One turn moves each row of this set onto another row. After a few examples, where does it send each row asked below?
K431: [ 10  -1  11  11   3  -4  -7  -9  -9   5  21   1  -1   4  10   4   3  19
  -6  -1  -7   9  21 -10 -12]
K98: [  0   3   9   8   7   4  -8  -7  -3   4  12  -5   3   8  14  16   5  16
  -1  -1  -9  15  18 -11   2]
K535: [-13  -5  -9  11  -7 -19  -5   2 -23  10   8  -8   4  16   9  12   3  15
 -11  -4   5   4  -7 -16   3]
K200: [ 15   0   8  -2   6  -1  -2   1 -13   8  -5 -13  -4  12   4  -5   8  21
 -12   0  -6  -3   7 -11  10]
K797: [ -5   5   5  -9 -11  -3  -1 -17  -9  12   9  -7   1  25  -3   0   3  21
  -7   4   8  -9  10 -12  -4]
K153: [ -7   1  -3   0 -13 -14   1 -18 -10  21  -3  -4  -8  13   5   1   9  12
 -23  12  -8  -3  11  -7   7]
K473: [ -7  -1  19   0   6  -2  -5 -11   0   7   7  -3   0   6  14  15  16  12
  -4  -9   2  14  16  -6  13]
K53: [  2  -6  -1   6   4  -8  -4 -15 -10   4  -3   6 -14  17   7  -2  -3  12
 -21  12  -1  -3   5   9  13]
K253: [ -2  -1   7  23  -4 -13   8 -16 -12   3  -5  -2   6   2  -1  18   0  11
  -8  -6  16  21   6  -2   2]
K66: [ -6  -9   1  -3 -13  -5  11 -11 -18   0   3  -9 -23   6   3  14  -1   7
 -11   7   6   1  -4   0   4]
K511: [ -4  -3   3  19   4  -2   0  -3 -17   4  -6  12  -6   7   0  13  -4  17
  -9  -8   2   9   9  15   1]
K26: [-17  -7   1   2 -11 -16  -3  -3 -13   7   2  -8 -21  13   7   9   3  14
 -16  -2   3   9 -11  -9  -1]
K306: [  2 -10  23  -5  -2  -5  -2 -15  -4   0  17   1   2   9   5  10  18  12
 -10 -10   8   9  13   4   7]
K483: [-13  -7  -8  17   6 -28   3 -24 -14   0   5   4  -2   4   5   6   9  21
 -14  -1  14   8   9  -9  -1]
K989: [ -7   5   4   0  -1   0  -1  -2 -18  17   2   7 -12  16   0   0   0  22
  -9  -5  -3  -9  16   5   0]
K523: [  7   0   3   0  22  -5   3   1 -14  -4  -1   2 -10   7   0   1  10  21
  -6 -10   1   7   2  -3  10]
K886: [ -1 -12  -9  14  -1 -12  -3  -6 -26   3   9   4   7   7  12  10  -1  14
  -6   5  15  -9  -5 -11   2]
K20: [ -3   1  10   6 -10 -14   1 -26  -3   7   2  -7   6  12   1   6   5  16
  -8   2  23   9   3 -19  -6]
K309: [ -2  -2  -8  15  11 -18  11 -15 -23  -3   3  -2  -3  13   2   8  -3  14
 -14   2   7   6  14   6  19]
K604: [ 12  -6  18   3  -6  -9   3 -12 -14   5  25  -2   3   6   3   5  11  15
 -11  -8   1   7  22  -1  -4]
K111: [  3  -4   1   7  -5 -12   5 -19  -9   1   0  -9   7  -8   2   8  25  10
 -12 -11   3   3   3 -10 -14]
K131: [  2  -9   0   6  -5  -9  12 -13 -28   7   4   0 -11  -4  11  10  -1   8
  -7   8  16 -11   3  -5   6]
K908: [  0  -1  -3   5  12 -10  12  -9 -14  -9   4  -1   1  -3  -5  13  19  13
  -5 -17   4  11   1  -1  -1]
K557: [-13  -8 -13   4 -14 -16   0 -25  -6   2   6  -5   6  15  -2  12  12  18
 -15  10  -1   5   5 -10  -5]
K14: [ 13  -6   5   2 -10  -2  -6 -12  -7   5  -4 -17   7   6   4   0  16  15
 -15   2  -4  -5   3 -13  -8]

K473 goes to K431
K111 goes to K523
K557 goes to K309
Now these:
K989 goes to K20
K26 goes to K886

One turn moves each row of this set onto another row. After a few examples, where does it send each row asked below?
K847: [ -1  -4  -8  -3 -11   7  18  -4   7   7  -4  20  13 -10   7   3]
K3: [  3 -10  -4  -6   9  12  32   5   2  20  13  -3   3   3  11   8]
K607: [  3  11   0  -3  12  18  23  -2  -9  23 -17   7   4   4   1  -5]
K764: [ 10  -5   8  -9 -10   6  15  -9  -6   4   4   9   5   4   9  -5]
K552: [-11   5  -8  -5   9  20  20   1   8  17   0  -5  -1   7  15  18]
K952: [  2  14  -2  -4  13  17  24  -1  -9  23 -16   4   4   4   1  -5]
K777: [-4  8 -3 -3  9 12 14 10  9 12  6 -7 -4 11 11 18]
K334: [-12  16   2  -7  11   6  13   4   6  16   1  -2  -2  -2  13  17]
K6: [ 13  -3   9  -5  -7   6  19 -11   3  -5  -3  10   2   2  10  -1]
K19: [ -4  13   0 -11   7  10  31   5 -11  16 -11  10  -3   8   2  -4]
K529: [  7  -5   4 -11  -5   7   9 -14  -3   8  -2   5  14  -4   7  -6]
K105: [ 2 -5 -5 -6 15  4 26  6 16  8  2 -7  7 -7  8 13]
K992: [  4  -1  -7  -6 -11   4  17  -8   5   5  -7  21  12  -7   9  -1]
K678: [-13   6  -6 -10   7  12  17   8   7  14   5  -5  -1   8  13  17]
K877: [ 16  -3  -1   8 -11   8  12   2   4   9   4  16   9  -1   5   2]
K673: [ -5  12   2 -12   6  11  30   4 -11  15 -13  13  -3   7   2  -4]
K918: [-12  14   2  -4   9  13  23  -2   6  15  -2   2  -6   0  18  18]
K638: [ 1 -7 -3 -6  9  7 37  6 11  7  7  0 -1  1 12 13]
K968: [-3 13  5  3 10 17 20 -1  3 22  4  0 -7  5 17 17]
K520: [  8   1  -5  -5 -12  -1   9   0   3   6  -1  16  14  -4   4  -3]
K915: [  3  18   3  -7  11   3  27  11  -2   5 -14   7  -5   7  -1   0]
K647: [  5  -2  -5  -3 -12   1   9   5   4   7   3  16  13  -6   3   1]
K945: [ 19   0  -1   4 -11   6  11  -2   2   9   1  16  10   1   6  -3]
K235: [ 10  -3   5  -6  -2   7  13 -16   6  -1  -9   5  10  -6   9  -2]
K608: [-3 15  5  0 11 10 10  6  2 21  7 -5 -2  3 13 15]
K791: [  2  16   5  -8  10   2  24  11  -3   4 -15   9  -4   5  -2  -1]
K30: [  9  18   1   0  17  10  20   5   0  12 -19   1   2   2  -2  -1]
K598: [ 3 -7 -6 -5 14  9 22  5  7 20  8 -9 11 -4  7  8]
K34: [ 13  -2  -5   4 -11  10  20 -10   4   7  -5  20   9  -2  10   0]
K936: [ 10  -5  -5   7 -10  13  20  -8   7   8  -4  20   8  -4   9   4]
K763: [ 10  16   4   0  15  10  17   5  -1  12 -19   3   2   3  -4  -3]
K846: [-2  6 -5  1 11 19 17  3 10 15  1 -7 -2  9 14 18]

K607 goes to K673
K34 goes to K992
Now these:
K235 goes to K529
K19 goes to K915
K678 goes to K777
K608 goes to K968
K936 goes to K847
K598 goes to K3

